In the rows, zero is written as 128.
A single turn carries every row of the set below to another of its rows. Some are shown first; where does it send the rows asked next?
K_623: [127 121 118 146 163 138 121 111  94 123 149 109 145 149 146 122 152 125
 164]
K_383: [115  99 101 125 150 147 140  99 141  87 131 137 122 149  91 148 123 124
 125]
K_891: [127 121 148 114 125 138 132 133  92 124 101 113 147 103 151 137 175 125
 133]
K_761: [130 128 166 113 162 143 121 121 107 128 134 124 153 140  98 112 106 159
 122]
K_735: [122 114 106 115 133 156 108 124 134  75 126 136 137 117 131 122 153 115
 101]
K_754: [145 134 141 129 140 115 105  85 108 117 119 120 138 118  93 156 153 143
 108]
K_178: [116 121 140 129 136 145 137 110 112 142  87 106 126 149 148 101 105 143
 105]
K_5: [ 68 124 116 141 155 141 126 119 109 127 121 116 119 126 156 122 144 112
 140]
K_613: [123 100 112 134 115 160  90 123 108  99 114 145 134  97 123 155 117 122
 120]
K_848: [ 89 114 144 130 140 142 146 137 135 130 133 116 117 155 132 131 112  85
 118]
K_286: [127  90 131 164 145 124 106 118 114 100 122 133 146 142  90 141 161 132
 117]
K_943: [129 137 145 114 102 158 144 125 109 156 114 117 134 130 156 147 133 137
 140]
K_527: [123 122 132 128 132 147 146 115 114 120  96 117 115 152 164 102 125 138
  97]
K_290: [175 122 135 137 144 139 136 117 115 129 133 110 180 131 128 141 114 132
 117]
K_155: [147 143 165 139 124 154 135 142 134  97  99 121 131 117 136 160 138 135
 143]
K_593: [112 171 116 146 135 140 137 117 100 109 108 156 144 151 108 155 116 112
 131]
K_153: [128 112 121 119 135 147 133  85 145  97 113 113 160 150 132 142 138 131
 169]
K_338: [105 104  90 112 150 137 112 104  95 135 110 136 138 125  93 155 136 108
 118]
K_536: [110 109 112 136 112 135 137 138 116  95 110 128 170 112 119 126 117 135
 166]
K_239: [115 105 121 135 132 153 114 122 112 130  87 119  91 144 154 135 106 128
 116]
K_204: [129 130 117 112 107 164 134  89 122 145 114 144 141 146 111 155 150 105
 135]
K_77: [130 126 141  99 158 146 126 121 130 103 144 122 147 142 116  95 148 131
  98]
K_215: [124 144 137 104 154 129 128 114 150 112 140 113 127 116 111 135 111  86
 128]
K_191: [134  92 158 118 124 147 144 129 105 148 122 156 158 122 123 143 136 120
 151]
K_799: [110 140  92 130 127 143 117 131 109 124 147 110 126 104 116 112 146 109
 145]
K_737: [159 120 120 149 148 163 146 110 129 113 160 132 128 150 116 131 146 143
 123]
K_918: [154 144 128 133 125 114 112 115 111 100 126 109 141 136  85 146 143 144
 105]
K_556: [108 119 130 139 141 150 117 116 111 142  79 110 109 144 143 120  97 145
 121]
K_575: [146 108 126 150 123 119 111 135 113 100 133 113 145 150  82 137 149 129
 106]
K_170: [127 124 167 143 121 160 133 132 136 129 133 110 102 130  97 147 119 104
 128]
K_161: [126 124 131 139 147 117 131 120  92 121 140 114 156 150 124 143  96  81
 130]
K_306: [126 114 146 136 136 155  97 123  88 131 120 142 140 112 103 148  95 155
 135]
K_714: [ 81 106 142 113 138 114 139 118 103 101 100  96 151 111 118 119 136 112
 133]
K_953: [128  98 145 145 151 116 104  85 117 107 111 132 148 122  95 156 152 135
 116]
K_396: [ 95 120 131 117 124 132 133 107 122 117  95 100 151 111 165 144 115 130
 151]
K_869: [113 156 151 136 126 156 157 147 135 118 115 132 122 162 135 141 114 138
 136]
K_14: [123 108 124 129 129 148 134 121 121 105  92 122  99 148 166 126 116 126
 103]
K_515: [127 154 160 125 174 144 140 123 128 117 124 164 129 130 121 143 139 132
 147]
K_101: [131 143 105 136 162 128 115 120  88 124  95 128 177 118 119 149 123 141
 126]
K_340: [ 75 133 140 149 148 143 134 127 109 114 127 112 105 128  90 114 136 123
 136]

K_239 moves to K_527
K_737 moves to K_101
K_918 moves to K_953
Now find these:
K_170 moves to K_891
K_593 moves to K_153
K_396 moves to K_848
K_191 moves to K_799
K_306 moves to K_735

